0: [  6 -23 -50  56 -12  22  -8 -11 -17   6  -8  -4]
1: [-113  -26   -5   60  -11   33  -15 -116  -14   -7   27    8]
2: [-39  -2 -36  54  -7  -1  12 -30  -2  36 -72 -21]
3: [ 35 -44  -8  69 -23  21  -6 -71 -17  41  -8  16]
4: [-106   57  -93  -36   31   28  -39   34   23   68   51   33]
5: [ 35  -4  25 -22   8 -24  -1   5 -15 -21  21  -4]
6: [ -7 -42  38  62 -17  26  -6  24 -10  34 101  23]
7: [-99  21  -3   1  -7 -16  36  -9  20  -6 -16 -52]
8: [  1  -3  41  16  -8  -9  31   0  13  29 -44 -41]
9: [ 25 -17 -20 -22  -5 -38  13 -27   5 -59  87  53]
10: [ 23 -27  20   2  -3 -12  55 103   8  -9 -92 -38]
11: [-19  65  22  43 -34  18   1  17  -8  12 -24 -24]
12: [-108  -15  -47   46  -37   23  -12   82  -21   -6   37   33]
13: [ -9  -1  -7  68 -29  28   1 -10 -23 -35   2  -6]
14: [ 127  -93   78  -51   50    6  -45 -121   14  -33   31  -22]

[-54  17 -42 -30  12 -26 -27  -9 -10 -12  47  49] 9 5
[ -6 -41  33  46 -47   7   4  22 -12  38   4 -23] 8 13
[  7  21  23  49 -37   6 -10 -57  -6 114 -36 -10] 3 2
[-61 -51   7  58 -20  26 -11 104 -19  91 -13  56] 12 6
[ 22 -36  17  -1  -5  -7  34  35   9   0  23  15] 5 8
[-25  36 -51   0   8  34 -11  49  23  20  13  17] 0 11
[ 52  -4 -56  -8 -22 -16  35 -16   8   5  -5  10] 0 5
[ 47  28  -3  -1 -29  -4  33 -28   2 -20  48   2] 5 9
[ 51 -71 -41 -53  36 -11 -41 -23 -12  11 -56  13] 5 0
[-37  30   9  21 -19  -3  11  44  -2 -37 -57 -40] 11 8
[-127   99   -9  -53   72    3  -58  -27   12  -27   -8  -15] 7 4
[ 85 -53 -21 -47  26 -21 -32   8  -4 -79  31  60] 9 5
[-27 -19  34  15  -2  -9  39   8  14 -52  19 -31] 5 13
[-21  17  56  -4 -15  -1  13  -9 -12  12  21   2] 5 8
[-55 -14  10  59   6  28  -4 -40 -36  19  -7  29] 13 0
[-45 -27   8 -28 -11 -26  29 -14   3 -45  41  37] 9 5
[127 -39 -41 -58  45   8 -49 -35 -13 -19 -22 -19] 5 14
[  21   23   27   41  -26    3    9   26   -4  104 -115  -39] 8 2
[-21   7 -47   6  -8 -14  50  10  25 -55  10 -50] 7 13
